In the data rows, 128 means zero.
Some points:
[141 162 120 143 216  79 163 175  42 145  37 117 117  93 135  40 161 199
 206 136 144  99 158 157  75 140  66 116 148 110  99 197 164 111 129 119
 174 132 132  65  52 137 142  80 113 144 134 161 131 158  73 153  90  90
 107 142 110 111 160 163  72 105  65 178]
[100 154  60 199  94 122  43 146 183  90  90 178 197 251 137 133 115 137
  29 109 133 142  99 161 130 123  88 168 147 130 141 132 105 187 121  91
 109 113 129  66  52  85 120 131 151  97  29 152 103 137 142 120 120 133
 100 133 155  72 182 150 122 134 116 165]
[119 195 114 157 213 130 169  79  81 150  81 122  64 163 115 174 135   0
  89 227  91 156 124 108 153  72 160  39 123 132 177  93 188 152 162 121
  85 116  94 118 122 111 186 156 158 131 113  88 138 121  91 139 144 185
 115  95 101 106 107 175  49 135 106  96]
[109 161  58 141  57  87 246 146 174  59 193 121 125 121  98  62 143  67
 110  76 229 173 146 174  49 164 150 104 159  98 195 157 123  76 172 123
 129 144 187 116 140 168 118 165 131 148  90 137 160 120 159 137 124 129
  98  61  88 158 115 120 104  96 129  92]
[167 193 119  51  97 116  75 167 137 165 203 171  74 182 103 118 134 100
 150 169 142 108 111 162 138 203 116 131 103 126 114 135  63 161 159  33
 144 144 121 227  75 157 156  55 154 168 136  94 136 104  68 236 178  97
 159 148 103 114 107 125 144 133  85 147]
[113 170 109 175 221  64 122 119  93 115  73  59  82 129 111  40  64  98
 108 139 115 200  37 169 134 150 152 157 101 116  64 151 103 115 135 136
 133 116 155 196 137  78  72 119 152 170 114 117  96 180 188 108 147 118
  86 129 166 128  82 117 226 116 161 120]
[166 137  58 170  54 152  74 104  72  41 129 151  76 139 219 111 123 125
 245 161 126 145 163 109 197 166 157 164 146 112 174 139 162  89 110 119
 135 118 161 120 120  56 126 120 188 162 134 174  84 107 121 118  61 182
 185 141 106 173 124 115 132 203 167 106]
[160 125 157 149 177 224 115 210 169  59 119 138 104  31 146 206  66 111
 111 149 210 130 103 135 151 144 125 194 183 183 118  90 192 150 139 126
 242 156  93 152 114 149 126 137 193 120 137  92 148 132 134  80 183 120
  76 108  93 150 149 117  94 134 117 153]
[116 154 128 188 174  83 105  82 130 161 221 150 124  98 155 194 210 148
 180 106 112 125 107 160  78 127  62 159 118 190 133  57 117  85 225 132
 109 116  73 146 200 133  88 170 158 167 105 142  88 174 144  89 140 169
 183 110 151 122 170 145 121 118  67 168]
[ 49  82 113 166 136 216  80 102 149 142  84 171 184 139  74  49 151 143
  83 115  97  89 144 174 118 113 154 176 130 142  27 132 145  54 156 107
 140 105 123 133 135 108 124 186 127 167 163 102 154  97  75 152 138  93
 204  69  54 113  99 126 115 177  80  47]
[117  91 136  55 142  64 122 117  87  83  87 190 195 189  98 151  72  82
 197 184 184  71  53  75  85  55 157 180 107 119 170  87 109 126 114 120
 162 105 142 136 132 178  41 161  81  89 108 105 120 177 133 159  75 125
 160  96 144 174  92  74 110 134 111 147]
[ 66  34 113  64 161 149 143 170  56 144 200 134  57 131 186 108 127 176
  52  99 122  82 169 216 185 119 181 125  72  97 156  90 185 161  99 159
 134  91 183 180 128 130 126 140 162 101  77 183 126 190 109 149 115 129
 147 106 182 143 164 132 127  84 107 102]
[231 110 138 167 171 136 182  60  91 143 149  83 184 107  87 115 130 152
 107 139 177  77 109 159 120 174 223 158 106 243 157 110 128 149  91  81
  60 134  87  92 102 116 118  78 159  86 112 161 182  84 173 127  94 136
 165 219  89 124 133 104 155  73  90  67]
[ 99 122  43 163  96 144 122  99 166  98  44 239 103 125 178 101 200 176
 122 157 140 121 108  93 115 183 138  62 105 209 154  93  86 116 109 169
 138 105 128 211 128 165 122 109  52  94 201  88 148 159  91  81 120 150
  59 173 141 114 157 156 133  93 145  83]
[136  89 150 203  94  81 104 116  95 184 190 167 189  45 150 128 163  85
 126 189  87 141  87 162 165  57 120 116 204 178 209 182 148  95  85 121
 151 118 108 148 112 114 175 120 104  95 171 154 110 128 172 198 172  48
  90  58 135 163 123 162 192 134 124 134]
[144  58 171 172  27 106  87 224 101 152  62  42 110 109 137 163 139  66
 105 158  94 100 166 121  65 139 103 124  64 198 102 106  90 143 174  95
  83 155 171 145 160 130  89  93 189  87 165 151  93 156 157 122 106  97
 119  77  94 121 124 178  55 129 182 142]
[189 107  57 167 110 165 124 113  83 115 133 158  51  55  95 144 104  52
 148  42  97 144 174 167  80  38 167 130  80 123  99 124  71 145 121 113
 133  83 142  98 131 119  92 117  33  73 124 129 181  84  65 100 200 130
 122 175 153 128 150 119 159 191 128 203]
[142 191  73 108 213  78 105 175 154 186  49 117 164  61 131 106 148 183
 107  39 137  40 196  80 128 116  92 134 127 144 203 133 169 150 120  86
  87 139 141 182 148 142 120 176 126  82 115  81 108  84 129 154 165 197
 125 106 125 157 119 112 180 199 210 128]
[ 90 162 223 121  65 198 127  58  24 179 117  94 163 183 193  81 160 109
 174  54 244 130 147  84 204 103 130 128  71 170 118 207 132 146 176 150
 156 125 116 154 130 153 128 145 107 126 102 109 133 136 161 124 187 135
 104 125 114  42 116 125 119 143 123 157]
[120 142  90 122  98 103 255 108 185  40 135  24 158 190 195 124  77 220
 146 177  28  97 155 124 185  81 139 130 114 160  95 146 121 104 119  65
 133 149  96 146 144 153 107 139 125 120 174 139 142 133 103 147 221 113
 118  96 151  99 141  87  93 141  87 162]
[ 93  74  58  56 172 148 146 181  38 104 164 151 130 159 113 151 102 158
 124 108  90 207 179 163 169 116  74 168 173 160 146 121 103 174 225 138
  92 127  60  91 137 151 152  98  95  86 185  58 107 120 209 102  99  95
 126 138  79 136  62 150 125 130 153 100]
[107 249 174 114  46 186 160 117  96 179  98 169 187 115 201 155   0 158
 127 135 134 144 160 175  68 133  98  81 167 107  87  85 156 130 116 123
  84 141 131 154 159  80 128 118 100 118 119 113 162 138 128 132  72 128
 163 100 140 173 149 158 181  81 125 135]
[151 121 131  59 118  71  90  49 179 130  94  73 144  69 177 187 121 102
  48  79 132 213 134 165 168 102  55 149 108 137 149 162 109  97  58 124
 141  89 208 118  89 160 138 134 133 196 169  74 185 163 150 136  70 141
 182 177 122 133 133 135  79 156  90 119]
[118 109 175 164  90  29  62 196 142 123 151 113 154 122 145  12  59  65
  75 158 133 104 226  79 150 127 120 158 112  99 167  68 136 132 128 178
 160 121  68  99 169 131 158 134  86 188 158 131 129  74 118 104 127 149
 128 184 153 109 125 104 141  82  69 121]
[216 106  83  60  88 111  81  94 189 135 130 102  82 126  87 134 142 140
 185 154 101 133 187  97 120 115 128 140 100 163 100 132 174 121  91 195
 161 160  96 104  94  88 132 166 124 119  49  63 103 162 138 120 168 110
 159  59  95 118 105 222 169  11 139 120]
[ 78 196 177 113  74 144 187 147 126 207  96 187  68  63  83 162  96 183
 104 176  26 140 122 105 150 151 162 222 128 131 195 164  61  93 143 177
 166 116 141  87 125 155  71 114 140 148  45 134 135  83 135 131 119 137
 124 151 158  98 127 118  91 121 167  87]
[103  35 147  70 146 126 150 121  32 106 144 188 159 156  75 106  72 145
 113 101 119 205 105  26  60 158  64 108 148 151 149 133 124  77  37  94
  98 137 127 152 159  87 149 125 192 188 109 157 136 110  97 108 220 147
 129 152 135 145 174 148 103 121 151 142]
[190  99 187 115 199 183 179 179 211  98  97 189 147 152 213 123 107  19
 144  13  58 100 102 108 142 157 152 131 147 126 135 193  88  93 144 164
  70 142 108 161 109 164 152 135 133 147 112 177  87 134 104 105  91  98
 149 134 161 132  96 153 137  92 116 131]
[135 117 219 155 175 185 104 111 159   9 106 150  45  81  74 121 125 209
 104 204 222 137 176 118 152  98 105  77  99  85 147 159  80 122 124  87
  51 161 102 118 154 163 123 151  98 145 131 136 104 126 176 185 105  82
 178 105 155  68 153 147 159 153 132 151]
[ 39 120  60 131 138 189  70 152 157 156 162  24 116  80 155 163 104 119
 169 167 151 120  85  46 136 115  46  99 139 107 123 129 105  92 141 133
  61  89 146 113  91 141 138 163 123 101  81 207 189 119  80 117 129 107
 104 166 112 133  63  68 166  65 127 111]
[ 98  78 213 195 127  45 121 125 179 112 244 174 161  72 141 104  88 178
 157 130  98 147  96 111 127 108 149  76 129  82  84 179 151 173 184 130
 106 137 171 142  46 118 118 100 135  76 106  47 137 144 105  88 123 212
 154 162 106 110 113 114  96 140 166 117]
[112 120 151 197 178  93 155  60 150 158 120 145  73 237 128 199 118 109
  60 115 140 115 201  77 118 166 105 123 152 115 114 154 135 133 158 198
 187 133 154  97 104 134 103  83 138 119 181 172 150 150 124 160 149 114
 188 109  79 193 157  42 187 102 189 161]
[130 215 121 114 163  93 126 197  96  94 143 133 204  84 155 181 213 168
 101  97 151 155 151  54 169 136 228  67 124 101  43  83  21  90 116 129
 176 111 145  93 145  62 171 132 123 111 121 141 110 143 161 176 169 102
 164 133 125 144 113 129  76 114 123 125]
[ 96  82 215 164  90  57 113 183 133 121  56  97  59 193 132 225 153 184
 209  37 141 156  64 209 123 127 186 120 170 150 144  63 160 129  84 119
  95 167 125  72 150 134 154 147 100 158 138 116 126  77  86 186 152 152
  92 157  99 103  94 110 164 107 115  78]
[208  92 150 132 162 221 184 195 186 192 133 133 190 169 144  75 152 131
 196 157  84 166 110 152 114 112  88  76  45  79 192  52 118 150 132 129
 169  70 180  79 124  96 134 138 147 182 137  88 140 146 159 133 124 126
 125 127  95 108 169  71 169 138 171 135]
[129 177 202 105 134 182  85  96 121  75 178  60 125 163 105  35 178  89
 111 120  73  89  78 133 172 175  92 136 209 127 127  86 142 133 107 123
 134 154 184  51 175 178  93 103  67  83 103 105 135 180 103 131 155 139
 127 167 136 214 149 191 103 145 185 118]
[122  76 116  32 110  74 127  82 120  89  60 122 231  87  94 171 147  80
 130 189 137  96 113 242 181 183 112  68 148  82 103 141 132 101 180 197
 152 132 118 139 172 138 128 120 157 117  84 176 125  67  88  98 131 142
 132 161 116  81 159 116 165 145 182 179]
[ 98 179 183 109 106 190  85 119 114  47 140  54 152 141  54 126 187 138
 136 120  54 146 156 153  13 115 158 116 163 129 150 165 119 185  91 170
 145  44  95 205  71 153 166 170 150 129 162 140  82  96 151 125  86 174
 136 135 168 158 124  68 115  89 140 153]
[117 126 154 177 173 104 152  47 126 125 182 151 119 156 103 202 131 100
 189 112 100  61 202 130 121 170  57 152 103  83  81 102 114 124  63  70
 196 121 145 151 160 121 174 148 152  83 125 111 137  92 182  76  73  69
  24 120 149 101  85 177 119 140 125  75]
[ 96 163 124 121  36 108 255 172 146 126 126 151  83 115  15 100 197 108
 110  97 156 105  68  81 217  62  54 149 127 156  78  80 162 165  99 161
 102 140 138 142 107  93 157 126 164 133 150 141 107 131 115  86  64 114
 163 147 140 149 134 121 179 159 107 163]
[120 121 140  54 115 122 124   0 167 130 105 127 114  51 204  92 168 154
  91  72 127 171  72  88  75 108 169 163  97  57 138  61 153 212 148  59
 133 154  56  72 143 124 120  54 170 119 160 167  73  96  83 130 117  93
  86  79  97 124 107 112 143  98 133 104]
[242  98 132 155 122 150 145 130 161 205 122 129 158 191 128 128 179 200
  98 202 195 187 154 146 130  67 129 188 192  42  93 134 133 131 128 179
  72 110 156 193 168 143 100 122 135 126 124 160 116 120 100 105 150 153
  79 177 139 186  48 153  79 127 113 138]
[ 45 100  67 165 142 165  99 112 190 208 102  97 181 109  22 142 111 112
 237 108 135 179 173 101 189 185 209 117 135  98 137 159 144 198 123  92
 117 195 129 139 170 151 127  83 110 158 149 136 139 186 132 136 117 106
 147 116 185 146 186 131  85 133  83 139]
[161 177 127  67 129 123 102 201 107 119 170 170 134 144 140 180 202 111
  91 178  95 169 111  90  96 186 157 171  69 105  66 203 255 101 129  85
  87 171 146 105 153 140 136 153  33 117 164 160 159 148 156 109 112 117
 115 126 143  63 152  68 161 155 112 117]
[137 150 132  14 134 101  70 122 221 207 155 160  34 168 111  80  69 146
 146 116 165  77 126 158 115  93 179  39 160 192 111 175 104  96 126 130
 127  89  95  81 147  73 122 166 151  87 187 166 127 126 180  75 129 127
  64 150 129 155 167 123  92 200 129 132]
[ 63  78  76 120 152 167 171 162 128 175 180  53 115 143 215 153 159  99
  98 186 183  71  79 128  42 125 130 143 154 109 111 161  77 150  50 179
 158 193  98  94 118 106 131  93 102 160 116  59 108  80 134 124 100 172
 163 119 192 107 145 151 148 191 137 121]
[238 116  71 177  81 153 100  99  65 136 162  88 130 127  58 161  34 193
  67  58 106  51  29  92 142 159 131  82 110  65 142 108 145  96 174 186
 139 146 112 131 118 152 166 139  97 196 147 122 128 142 135 146  87 136
  93  96 156 116 112 135  83 150 137 145]
Along one direction, these points spread out more than along any other. Take the direction at right angles to it along which they spread out most. Go by this last direction. For each point below, how far along it does it lie, from 0 to 99? The average is 50, and the first point in the table lies past the average. One standard deviation of the points above along it is 16.
[130 215 121 114 163  93 126 197  96  94 143 133 204  84 155 181 213 168
 101  97 151 155 151  54 169 136 228  67 124 101  43  83  21  90 116 129
 176 111 145  93 145  62 171 132 123 111 121 141 110 143 161 176 169 102
 164 133 125 144 113 129  76 114 123 125] >> 75
[120 121 140  54 115 122 124   0 167 130 105 127 114  51 204  92 168 154
  91  72 127 171  72  88  75 108 169 163  97  57 138  61 153 212 148  59
 133 154  56  72 143 124 120  54 170 119 160 167  73  96  83 130 117  93
  86  79  97 124 107 112 143  98 133 104] >> 41
[189 107  57 167 110 165 124 113  83 115 133 158  51  55  95 144 104  52
 148  42  97 144 174 167  80  38 167 130  80 123  99 124  71 145 121 113
 133  83 142  98 131 119  92 117  33  73 124 129 181  84  65 100 200 130
 122 175 153 128 150 119 159 191 128 203] >> 39
[166 137  58 170  54 152  74 104  72  41 129 151  76 139 219 111 123 125
 245 161 126 145 163 109 197 166 157 164 146 112 174 139 162  89 110 119
 135 118 161 120 120  56 126 120 188 162 134 174  84 107 121 118  61 182
 185 141 106 173 124 115 132 203 167 106] >> 50
[129 177 202 105 134 182  85  96 121  75 178  60 125 163 105  35 178  89
 111 120  73  89  78 133 172 175  92 136 209 127 127  86 142 133 107 123
 134 154 184  51 175 178  93 103  67  83 103 105 135 180 103 131 155 139
 127 167 136 214 149 191 103 145 185 118] >> 55
[117  91 136  55 142  64 122 117  87  83  87 190 195 189  98 151  72  82
 197 184 184  71  53  75  85  55 157 180 107 119 170  87 109 126 114 120
 162 105 142 136 132 178  41 161  81  89 108 105 120 177 133 159  75 125
 160  96 144 174  92  74 110 134 111 147] >> 52
[ 63  78  76 120 152 167 171 162 128 175 180  53 115 143 215 153 159  99
  98 186 183  71  79 128  42 125 130 143 154 109 111 161  77 150  50 179
 158 193  98  94 118 106 131  93 102 160 116  59 108  80 134 124 100 172
 163 119 192 107 145 151 148 191 137 121] >> 48
[ 78 196 177 113  74 144 187 147 126 207  96 187  68  63  83 162  96 183
 104 176  26 140 122 105 150 151 162 222 128 131 195 164  61  93 143 177
 166 116 141  87 125 155  71 114 140 148  45 134 135  83 135 131 119 137
 124 151 158  98 127 118  91 121 167  87] >> 47
[ 66  34 113  64 161 149 143 170  56 144 200 134  57 131 186 108 127 176
  52  99 122  82 169 216 185 119 181 125  72  97 156  90 185 161  99 159
 134  91 183 180 128 130 126 140 162 101  77 183 126 190 109 149 115 129
 147 106 182 143 164 132 127  84 107 102] >> 51
[100 154  60 199  94 122  43 146 183  90  90 178 197 251 137 133 115 137
  29 109 133 142  99 161 130 123  88 168 147 130 141 132 105 187 121  91
 109 113 129  66  52  85 120 131 151  97  29 152 103 137 142 120 120 133
 100 133 155  72 182 150 122 134 116 165] >> 58
[151 121 131  59 118  71  90  49 179 130  94  73 144  69 177 187 121 102
  48  79 132 213 134 165 168 102  55 149 108 137 149 162 109  97  58 124
 141  89 208 118  89 160 138 134 133 196 169  74 185 163 150 136  70 141
 182 177 122 133 133 135  79 156  90 119] >> 49
[ 45 100  67 165 142 165  99 112 190 208 102  97 181 109  22 142 111 112
 237 108 135 179 173 101 189 185 209 117 135  98 137 159 144 198 123  92
 117 195 129 139 170 151 127  83 110 158 149 136 139 186 132 136 117 106
 147 116 185 146 186 131  85 133  83 139] >> 72
[160 125 157 149 177 224 115 210 169  59 119 138 104  31 146 206  66 111
 111 149 210 130 103 135 151 144 125 194 183 183 118  90 192 150 139 126
 242 156  93 152 114 149 126 137 193 120 137  92 148 132 134  80 183 120
  76 108  93 150 149 117  94 134 117 153] >> 21
[190  99 187 115 199 183 179 179 211  98  97 189 147 152 213 123 107  19
 144  13  58 100 102 108 142 157 152 131 147 126 135 193  88  93 144 164
  70 142 108 161 109 164 152 135 133 147 112 177  87 134 104 105  91  98
 149 134 161 132  96 153 137  92 116 131] >> 50
[103  35 147  70 146 126 150 121  32 106 144 188 159 156  75 106  72 145
 113 101 119 205 105  26  60 158  64 108 148 151 149 133 124  77  37  94
  98 137 127 152 159  87 149 125 192 188 109 157 136 110  97 108 220 147
 129 152 135 145 174 148 103 121 151 142] >> 52
[109 161  58 141  57  87 246 146 174  59 193 121 125 121  98  62 143  67
 110  76 229 173 146 174  49 164 150 104 159  98 195 157 123  76 172 123
 129 144 187 116 140 168 118 165 131 148  90 137 160 120 159 137 124 129
  98  61  88 158 115 120 104  96 129  92] >> 55
